Rotation paths and how fast each direction turns (degrees per step)
Each turn is a multiple of 5 degrees from 10 to 175, or 0.
Each row of a path follows its step; steps can be skipped.
Path 1:
step 0: [-14.6  -6.7 -11.5  -0.4 -35.1  15.3  29.0  26.6   0.2  13.9 -35.9  -1.9
  -8.1 -10.8  -7.5  -6.4 -17.3 -17.3   5.7   5.5   4.4  17.8   9.8 -19.9
  38.5 -15.5 -20.2   4.0 -37.7  18.0]
step 1: [ 18.3  -2.5  -4.4 -16.9   9.1  26.1  -0.6  -1.3  12.0 -33.7  15.6  26.1
  -7.3  31.7 -20.1  25.9  11.8   6.7 -29.0   6.7  -4.4   6.9  31.3  17.6
  26.9  14.1   8.0 -12.7 -19.4 -32.5]
step 3: [ 22.9  16.7 -15.9   5.8  27.6  -4.4 -27.8 -10.5  -5.9 -11.7 -14.4  14.3
  20.9  21.2  -1.3  27.9  -4.8   4.7   3.5 -15.3   6.6  -2.4  10.9 -20.4
  10.1   9.6 -26.8  -9.1  -2.4  59.0]
step 4: [ -2.4  -8.9  34.0  -7.7 -24.6  13.3  -6.4   6.9  -6.0  17.7 -41.6  16.8
 -29.3 -12.0 -14.6  18.4  -4.9 -38.3  10.0 -13.6   8.8 -19.4  -5.8 -15.2
   1.4  -5.5 -11.9  -4.6 -36.5 -16.7]
step 5: [  2.7   2.0 -29.4 -37.8   7.0  41.3  12.5  -9.9   9.9 -16.1  35.2  23.3
  -1.2  -4.0   9.1 -12.6  18.9 -18.4  -9.2 -18.3  -4.5  -3.9  24.7   6.3
  33.3 -16.1  -0.4 -13.7  -7.8   9.5]
step 6: [ 32.9  -1.1   2.6 -14.4 -16.9   3.2 -20.3  19.5   0.7  15.0   6.4 -12.7
 -38.1  16.0 -22.3   6.0 -36.2  30.2 -22.9 -29.6 -16.9   7.4 -13.8   5.4
  -1.9  -4.6  34.0   9.4  -1.0   6.1]
step 7: [ 21.3 -12.7 -17.4  -2.4   0.3 -16.4 -38.8 -10.8 -17.5 -22.4 -10.4  18.0
  17.4 -26.2  31.9  -5.9  -4.2  20.8  -0.1  -1.5 -18.6 -38.3  21.2 -29.5
   0.7  13.5 -15.2 -12.2  -8.4  14.4]
step 8: [ -8.4  -2.0 -16.4  -7.9  17.7   3.8   2.1  -4.2   7.8  29.5 -51.1  23.3
 -23.8  -7.3  14.1  24.8 -12.3 -20.6  14.5  -3.2  19.9  11.8 -15.6  -5.2
  18.6 -11.2  24.2  19.2 -30.4  10.4]
step 9: [ -2.4 -18.7  14.1 -17.0 -18.9  18.6 -12.7 -25.8  23.1 -18.3  13.7  40.7
   7.3  -0.3 -30.7  -9.9  -2.2 -11.5  11.7  -9.5 -24.6  -1.6  13.7  15.8
  50.8   2.9 -12.1   8.8   8.4  -8.2]
step 10: [ 13.0   9.6  -5.9 -11.2  -6.1   8.2   9.4  16.7 -34.3 -22.1  -2.6   9.0
 -24.3  -2.1   2.1 -28.9 -46.7  11.2 -40.4 -18.0  23.0  19.8  13.4  -4.0
  -0.3 -21.2  20.6  22.4   2.0  -6.3]
[  2.5  -2.4  -1.8   3.8   5.7   3.0   8.4   1.6  -7.9  11.2  -1.0  -4.5
  -9.3   3.8  -2.6  -1.6 -11.6   1.5   8.9  -7.7   0.5   4.3  -0.4  -1.5
 -11.3  -2.5  -2.7  15.5 -11.6 -10.1] -> 175
[  1.6 -10.5  -7.8   4.3   0.0  -7.6   2.1  -6.1   7.6   5.4 -11.0   0.1
  -4.0  -5.1   9.5  -9.8   1.3   3.9  -2.9  -4.5 -10.3  -5.5   3.1   1.9
  10.6   3.5  11.8  11.4   7.0  -3.3] -> 35
[  6.1  -2.7   0.3   5.4  -2.1  -2.9  -6.9  -1.2 -16.4  -1.5  -5.2  -5.3
   7.9  -2.3   5.2   5.5   3.1  -9.3 -16.7   0.8   5.7  -3.9   4.5   0.5
   3.0  -1.3  -1.1   0.4  -6.1 -17.3] -> 115
[ -0.5   1.3  -1.7  -1.8 -15.8  -6.2  -3.2  -3.1   1.6  -3.2   1.8  12.5
  -3.6  11.5   6.7 -12.6  -1.8  -5.7   1.8   7.9   0.9 -13.6   1.7   4.2
 -13.7  -2.5  -3.5   2.3  -3.7  -2.5] -> 140
[  5.1   8.4  -4.6  12.9   2.9  -4.2  -6.4  -1.3   7.2  -7.2  -0.9   0.1
   3.6  -3.0  -8.8  -1.0   6.1   7.2  -1.4  -1.8  -4.4  -2.9  -2.8 -12.5
  -7.3 -20.3   6.7   2.2  -4.2  -1.5] -> 85
[  2.2   5.9  -7.4 -16.1  -1.4   0.2   8.2  -4.3   2.9   7.1   2.7   4.1
   5.9  -2.9 -12.5   4.0  -5.6   7.1  -7.4   1.1  -0.8  -5.1   0.2   9.7
   0.5  -9.3  -3.3   1.4  11.2 -12.4] -> 90
